Here are some points:
  8 -11 -12  25 -20 -21 -23 -32  19   0 -22  -7  16  -2  14 -12
 34  38  10  11 -25 -29 -16  -8  12  32 -43 -29  43  19  22 -23
 32   4 -73  -6 -39 -30 -30 -35   3 -18 -23 -28  10  16  83 -22
 28 -11 -12  39 -30 -19 -34 -12  11  21  -2 -32 -28  -7  17 -28
 23  55 -15 -21  -1 -22 -18   3  29  23  24 -17   7  -4  28 -25
-10  51  -7  -2  39  31  30  58  27 -12   3  10  11  54   9  31
-44 -29 -40   3  49  35  38  19 -34 -40  31  40 -56 -28 -34  40
 52 -12 -57 -38 -45 -36 -35 -46 -52  -5 -63 -42 -38 -51  50 -41
 35  30 -26  53   1 -22 -30   6  45  25  17 -31  38  23  48 -20
 33  -9 -20 -23 -36 -28 -28 -34 -18  -9 -21 -31 -22  -7  35 -34
-12 -44 -38 -39 -26 -19 -27 -35 -36 -33 -39  -9 -31 -22 -26 -17
 23  20 -12  30 -26 -28 -24  -4  -9   6 -12 -29 -28   3   6 -21
-39   5   3  -3   2   8   1   4   2   2   5  -3 -16  -8 -36   1
 -1  -7  -7   0   3   4  -6   6 -13 -16 -47 -13   6 -18 -14  -6
 44 -31 -30  -4 -36 -36 -36   1   4  17 -16 -35  12  11  12 -37
 30  20 -10  22 -19 -22 -15  20 -17  15   0 -14  -1  15   3 -22
  6  -4 -39 -34 -36 -16 -11  10 -21   0 -23 -27 -10 -36  24 -19
 32  51   3  22 -24 -32 -27  -5 -11   9  -6 -28  34  29  49 -28
-38 -16  33 -26 -12  22  19  26 -34  10  36  26  35  11 -36  21
  4  26 -16  50  -3  -2   6  23 -15  37 -25   1  17   9   8 -18
-18 -35 -28 -32 -40  -6 -11 -33 -49 -39 -24  -1 -39 -51 -32 -10
-34 -13   4   8   7   7   4   8  11   5  10   8   4  12  -2   5
 35  37 -28  29 -20 -30 -29 -20  44 -41  -1 -18  -4  18  41 -36
 44 -11 -22 111   3 -16 -27   9 112  95  37 -18  65  72  61  -9
 31  -2 -27 -28 -24 -33 -28 -45   4   1 -36 -25 -30  -7  63 -38
 29 -21  -2  -1 -21 -27 -13  -5  -3  -2  -4 -20  -3  -2  -8 -33
 10  24   9  37   0  22  19  39  70  83  44  10  28 127  36  -2
 10  -6 -17 -23 -10 -17 -18 -18 -12  -9  -5 -27 -11 -11  -8  -6
 56 -18 -14  17 -37 -40 -33   5 -12 -13  -4 -34  45  17  21 -32
-25  12  23  30  39   0   6 -13  -6  -4   1  29  20 -31 -22  25
 19   6  -9  52 -25 -10   4   2  53  45  34 -22  11  68  84  -8
  2 -51 -21 -34 -32 -23 -14 -43 -29 -19 -18 -31 -22 -18 -18 -14
 46  50 -33  12 -25 -36 -34   0   4  69 -19 -34  28  74  50 -27
 -5 -23  -9 -31 -36 -25 -10  -3 -16 -22   8 -32  -4 -14 -17  -8
-19 -48  -7 -36  30  26  -2  -6 -14 -11   9  16 -23 -17 -27 -11
 30 -21 -14  -7 -11 -22 -25 -15 -25  52 -58 -16 -12  20  29 -23
-31  20  21  23  17  12  12  26  20 -28  21  13  22  17 -12  14
 29  29   1  37 -27 -12 -14  34 -20  23  22 -38  14 -11  14 -28
 14 -51 -28 -46 -15 -29 -18 -42 -38  -2 -42 -35 -16 -36   0 -29
 51  20  20  25 -11 -19 -22   9  25  17  22 -17  26  24  11 -31
 43  18 -29  39 -37 -37 -42  -9 -25  40 -26 -40 -20 -28 108 -43
-34 -18  18 -36  22  58  29  10 -24 -27  47  53 -18 -44 -30  53
 -3 -16 -32 -47 -34   1 -25 -36 -33  -7 -33 -19 -24 -29 -15 -12
 28  13 -23  -1 -33 -30 -23 -31   7 -24 -20 -26  -1  14   1 -35
 34  -6 -29   5 -36 -28 -34 -36  11  38 -28 -32 -18   3  41 -26
 20 -36 -43  -1 -27 -21 -23 -10  -1  -8 -15  -6  -6 -25  -8 -38
 24  -5  -2  -5 -16 -15 -19  -6  -2  -7  -4 -11  -2  -6  -4 -20
 38   3 -25   7 -23 -34 -28 -33  13  11 -25 -27  -9   3   4 -37
-15 -22  16  20  -3   7  12 -19   5 -26  -3  11  12  18 -10  14
-46 -17  60  17  55  61  62  15  31 -37 109  52  15  15 -26  66
-43  14  69  65  52  39  41  71  52 -28  69  43  39 -33 -28  44
 10   8  13  13   0  -5  -7   6   9   7  11 -10   8   8  -3   0
-17 -65  -1 -31  -8   5   3 -38 -24 -23 -17 -13 -12 -32 -32   8
-20  -1  43  45  36  19  17 -11  -5   9 -22  32   4 -20 -16  30
-40 -38  -1 -21  28  87  52  -2 -19 -53  16  43 -29 -31 -34  51
-52   6  96  48  46  77  82 127  45  -9  83  89   8 -18 -30  86
 11  -4  27  45 -10 -16 -11  40  47  15 -26  -9  34  35  12   1
-23  28  55  62  42  82  99  38 -10  36  72  88  12   4   4  29
 24 -38 -52 -21 -35 -26 -30 -50 -40 -37 -40 -37 -34 -42 -14 -37
 45  35 -26  11 -28 -37 -32 -12 -37  32 -10 -31  -4  20  65 -33
 -2  16  13  45  42  14  15  61  30 -10 -16  20  30 -20   2  -2
-42 -50  66   0  48  38   6   9  45 -30  38  45 -24 -14 -43  39
 -5 -67   1 -35   4 -25  -6 -11 -31   6 -37 -12 -27 -20 -10  -5
Here are 40 more points, each followed by its number:
  8  43  -8  38   2 -11 -15  11  16   5 -43  -2  24  50  41  -6 0
-13   9  11   3  12   7   8  -2  14   6  11   6  16  13 -19   8 1
-13  18  18 -27  15  10  12  20  10  10  21  13  19  20   9  -2 2
 26   1 -49 -59 -32 -34 -23 -21 -53  -4 -26 -37 -27 -14  10 -31 3
-48 -41  16  -1  69  52  56  28   6 -30  36  37  25 -22 -30  55 4
 50  33 -26  17 -34 -35 -39 -15 -33  42 -34 -31   5 -17  34 -37 5
 37   9   9   9   4 -12  -2  10  11   5  11 -26   5   7   1  -8 6
-58  26  48  56  37  25  30  55  51   2  54  29  41 -27 -31  33 7
 19  -2 -25  -9 -23 -16 -17 -19  -9  -8  -7 -19  -5  -8  -6 -20 8
  8  37 -17  39   5 -16  -2  55  27   5  20  17  43  11  42  28 9
 -1  32   8  34  -6  12   7  36  19  24 -17  12  35  -3  11  22 10
-34  25  80  30  96  73  71  96 -11  24  72  80  69   5 -18  -8 11
 49   0 -39  13 -34 -32 -35 -13  13   7 -12 -32  13  11   0 -31 12
-57 -16  41  20 114  85  87  79  43 -40  38  86   5   0 -36  93 13
-59 -29  61  -9  48  34  36  25  29 -29  60  39  18 -25 -46  40 14
-34 -46   2 -25   2  54  28 -15 -28 -25   9   2 -34 -26 -31  45 15
  9  48  23 -10   2  10  10  27  73  61  58 -26  46  84  39  10 16
 38  45 -27   3  -3 -30 -30  15   7 -18 -22 -33  58  51 113 -28 17
 52 -19 -30  33 -36 -34 -34 -27  -2  -1 -38 -41  20 -56  86 -38 18
-37 -11  -6 -29  -4  -2  -5  -7  -8 -24 -23   0  -8  -4 -26   3 19
-54  -9  -6  -8  -2   1   2  -8  -6  -5  -2  -5  -3  -8 -35  -1 20
-18   0   8 -29  11   4   7  14 -23 -38  -2  -7 -70 -22 -35 -14 21
 39 102 -20  69 -11 -26 -24   9  32 101 -22 -18  34 114  66 -21 22
 40   3   3 -20   2 -34 -32   8   8   3  -1 -22   4   3  -4 -17 23
 15 -34 -20 -32 -39 -32 -21 -31 -26 -28 -24 -26 -47 -18  13 -20 24
 15 100  29  20  13   3  -4  75   3  73  15  22  34  30  63  -6 25
-27  -4  31  -4  80 103  47  51  27 -27  25  64 -12  25 -34  15 26
 11   6   5 -43 -23 -26 -15  18   0   0 -32 -15  22   3  14 -21 27
 14 -39 -16  25   8  -1  -4   3  14   5  -7 -14   6   2   8  14 28
 28 -15 -33  11 -20 -26 -24  -7 -15  24 -14 -27  -7  10  39 -32 29
 42 -42 -40  -6 -41 -40 -39 -44 -39  -8 -50 -40  -2 -19  -1 -38 30
-46  -6  68 -14   7  47  53  30 -25 -33  69  53  -8 -35 -28  51 31
-46 -37 -37 -47  -7  -1  -5  -9 -39 -34  -6  -5 -58 -25 -45  -3 32
  3 -10 -12  25   0 -15 -12  -3  -7 -12  -3 -19   8  -5   3   6 33
-31  10  15 -23  43  31  32  26   8   3  57  19 -29  23 -22  33 34
  7  26   2  26 -17  -8   1  58  43   9   4  -2  81  33  14   1 35
 10   4 -22  24 -10 -24 -16 -48 -44  31   4 -12   2  -5  44 -18 36
-38  -4 -22 -43   7   7  11  12  12 -32  12   7 -45 -15 -31  10 37
 45  12  -5  88 -35 -33 -33 -10  15  79 -23 -33  66  17  94 -29 38
 28 -23 -36  -3 -25 -21 -30  -8   6   3 -16 -28  -3  -7   8 -27 39
Which of these numbered points is nearest to each point below, ignoring the 3 directions in which the first points spread most? Its number follows each.
 14 -19  13  20   5 -19 -14   0  13  44 -23  -4  46  26  85 -14 > 38
-48   7   1   6   0   3   4   8   4   2   8   0   5   2 -40   4 > 20
-48  15  68  76  50  38  38  43  71  -7  71  43  59  -6 -24  48 > 7
 29  37  31  -9 -36 -12 -11  40 -20  25  -4 -27  38  35  18  -8 > 27
 12 104  22 109  33  13   9  55  99   3  43  31  96 100  53  29 > 0
-45   9   5  -7  26  18  20  34   8 -30   3  20 -17  -9 -29  22 > 19
-29 -15   8   0  41  14  53 -28  -2 -11  19  42 -12  29 -24  77 > 22
-42 -19 -45 -25   5   1   7  -1 -29 -38   9   3 -15 -14 -32   9 > 32
 33  14 -18   9 -32 -32 -30   2   6  16 -52 -23  12 -16  15 -29 > 10
 45  -8 -23 -13 -28 -28 -36 -24 -12  -6 -33 -32 -12 -12 -13 -38 > 12
 2 44 27 70 22  0  7 65  5 60 23 33 -9 94 -1  6 > 22
-40 -59  -2 -21   4  -8  -2 -16 -18 -55  -3  -5 -22 -20 -34   0 > 33
 36  42 -42  28 -19 -23 -25  33 -13 -18  -7 -18  38 -61  16 -32 > 7
 21  51  25  30 -23 -28 -12 -14  37  72   1 -23  35  69  18 -11 > 1
 14 -11 -11  -8   5 -17 -17 -62  34  22 -32   0   9  25  11 -24 > 1
-17   3  41 -47  22  37  -3  16  13 -32 -19  10   9   3 -17  21 > 27
 22   3 -32   6 -10 -20 -29   2   7   0  -4 -29   6   6  -3 -18 > 12
 26   7   0 -37 -35 -26 -27 -10 -25  16 -13 -24  10  15  37 -33 > 2
-50  -9  -2  -8 109  81  88  64  41 -27  16  67 -34  -4 -42  45 > 13
-58 -21  72 -47 102  83  87  35  20 -27   9  94 -27   2 -29  94 > 13
-40  -5  85  17  87  84  84  26 -16 -23  12  90  24  15 -34  87 > 0
-30   5  18  -8   9  34  32 -13 -32 -18  -1  18  18   3 -32   8 > 1
 -9   2  46  55  56  31  48 -40  27  19  22  22  17  22 -17  32 > 36
 29 -19 -35   2 -33 -32 -29 -35 -21  16 -44 -28 -14  22  23 -30 > 29
-52 -25  59   0  43  36  39  65   5 -21  57  36  51  32 -34  38 > 27
-22  67  52 -35  29  47  46  12  83   0  45  54  12   8   0  50 > 16
-43 -18 -41 -37  22  16  15  -2 -43 -44  -9  24 -35 -37 -44  22 > 32
-11   1  10 -43  11 -15   1 -55  -3 -13  -3  -5 -33 -15 -23   6 > 1
 47  -8 -38 -26 -42 -32 -43 -55 -21  -8 -31 -41  -4  -5  -6 -48 > 8
 12 -13  -6  -8  -6 -10  -4 -12 -10  -7  -5  -7 -13  -8 -12  -7 > 8
 11  37 -10 -53  -5 -13 -38   7 -12  21 -11  -8 -23   8 -21 -13 > 25
 43 -16 -55  -5 -45 -37 -36 -34 -26 -22 -43 -42 -21 -73   2 -37 > 12
-15  -5 -26 -63  -1  -2   4 -20  -2 -16 -19   1  -6  -3 -10   1 > 2
-29 -24  -5 -44 -15  28  37 -15 -54 -40 -56  22 -48  -8 -28   9 > 0
 36 -29 -50 -18 -39 -38 -38 -33 -58  -9 -42 -40 -33 -13  50 -37 > 29
-49  -8 -25   2   3   1   1  -1 -11 -21   5   0  -3  -1 -29   3 > 20
 16  37  50  46  15   0 -24  68  77  76  11  -3  39  24  45   9 > 25
  5  -6   2 -44   1   9   9   4  15   2   1  -6   2 -15   8   4 > 2
  8 -50 -47 -32 -40 -26 -32 -53 -40 -60 -42 -27 -53 -63 -31 -28 > 12
-20  -2  13 -38 -23   1  -7  24   8 -22 -38  -1 -59  -7 -38   1 > 21
-36 -32 -15 -32  -6  23  46 -39 -40 -41  18  18 -45 -26 -40  53 > 15
-40 -11  85  23  69  51  53  10  43 -27  80  56  43   3 -24  53 > 14
 38 -18 -18  36 -29 -35 -32 -46 -25 -13 -22 -30 -40  10  60 -38 > 24
 43  60  18  54  -5 -28 -22  19  61  42 -33 -30  51  23  35 -23 > 10
-24  51  54  57  90  72  71  26  11  16  97  79  89  41   3  80 > 36
 42  17 -21  32 -27 -33 -37   9 -17  22 -21 -36  26   9  33 -27 > 30
-48  -6  -2  -7  -2   3  -2   1  -5 -15  -3  -6  -6  -8 -33   2 > 20
 36  21 -25  11 -32 -34 -27  -8 -24  15 -47 -34 -29 -42  10 -25 > 5
 21 -23 -29 -17 -32 -22 -33 -39 -31   7 -37 -25 -11 -20   5 -32 > 5
-47  41  31  19  26  16  19  37  36  14  33  24  26  35 -17  17 > 19
 12  55  53  23  29   4   8  76  61  78  -5 -13  56  48  92  -1 > 27
-18 -16 -38 -11  16  36  40   6  21   7  40  48 -49  -5 -32  26 > 37
 -3 -21 -50   5  -3  -1 -11 -20 -35 -20 -25 -10 -23  -9 -27  -2 > 33
 10 102  31 106   6  10  -1  83  53  71  34  29  86  97  48   6 > 19
-34 -20 -64  -1  35  26  26  29  16  -1  49  29  -4  20 -34  32 > 32
-32 -21 -29  38  39  46  61  30  11 -29  42  40   1   6 -24  67 > 28
